128 stands for zero in the data rows.
Here are some points:
[ 81 177  34 124 125 196 131  64 165 109 103 169]
[ 91 106 151 198 155 229 132 126 149 171 107 177]
[133  87 195 151 126 120 125 154 124 190 153 117]
[124  66 255 171 118 170 204 174 150 132  84 104]
[160 139 106  88 100  92 136 148 105  86 117 109]
[116 153 107 139 148 106  57 136 112 187 208 152]
[ 88 146  57 119  89 218 185  91 148 109  71 163]
[151 140 102 100 134  72 118 141  99  99 135  99]
[163  83 218 161 167  74 109 171 118 169 177 124]
[ 87 160 104 201 193 153  41 144 102 242 189 175]
[132 132 155 155 149  65  99 150 119 143 164 104]
[165 108 174 109 118  84 153 130 144  99 123  84]
[155 105 189 115 143  78 121 158  93 119 125  90]
Then 18 other points, each followed by its number:
[118 128 117  99  72 189 179  96 171  84  64 136] 0
[125 109 114 190 214 122  54 127 120 218 206 159] 1
[154 127 136  61  88  64 159 127 123  42 103  72] 2
[111 120 125 199 181 151  57 158 136 216 181 174] 3
[176 125 152  72 104  20 112 146 117  92 142  65] 4
[131 140  82 153 183  78  53 140  68 185 179 140] 5
[117 106 158 150 131 178 172 133 147 140 106 157] 6
[ 99 114 153 151 142 164 134 135 152 130 129 159] 7
[129 144  64 119 142 108  94 120 110 131 171 153] 8
[136 156 118  67  67 104 171 106 155  74  87 118] 9
[ 97 176  45  95 110 156 140  83 148  81  93 143] 10
[128 179  65  70 103  69  97 115 116 112 172 125] 11
[159 113 176  96  71 139 191 148 132  72  72  95] 12
[173 152 118  75  88  64 137 143  86  70 109  93] 13
[108  96 181 151  90 211 192 120 169 135  91 126] 14
[117 147  95  76  83 152 210 100 162  40  48 117] 15
[162  88 190 182 186 100  58 169 100 193 228 128] 16
[112 116 150 173 122 191 114 138 156 176 103 143] 17
Which of these numbered points is nearest to each point below, ignoring the 3 directions in which the first points spread most? Its number follows each.
[ 93  97 121 149 155 221 157 107 152 161 113 167] > 8
[122  70 253 177 108 211 213 158 156 130  61 112] > 12
[129 185   1 105 160  91  68  79 108 125 185 144] > 1
[ 86 151 103 120 112 181 161 112 169  99 105 160] > 7
[141  92 192 106  85 130 203 137 139  90  85  99] > 11
[131 177  26 132 174  81  42 123  58 153 164 145] > 5
[121 164  49 159 156 139  70 101 131 180 184 163] > 8
[125 145  87  57  88  69 126 108 126 110 124 117] > 11
[133  84 205 149 139 126 140 157 138 146 119 123] > 10
[ 93 129 122 150 130 250 166 118 138 117  58 175] > 13
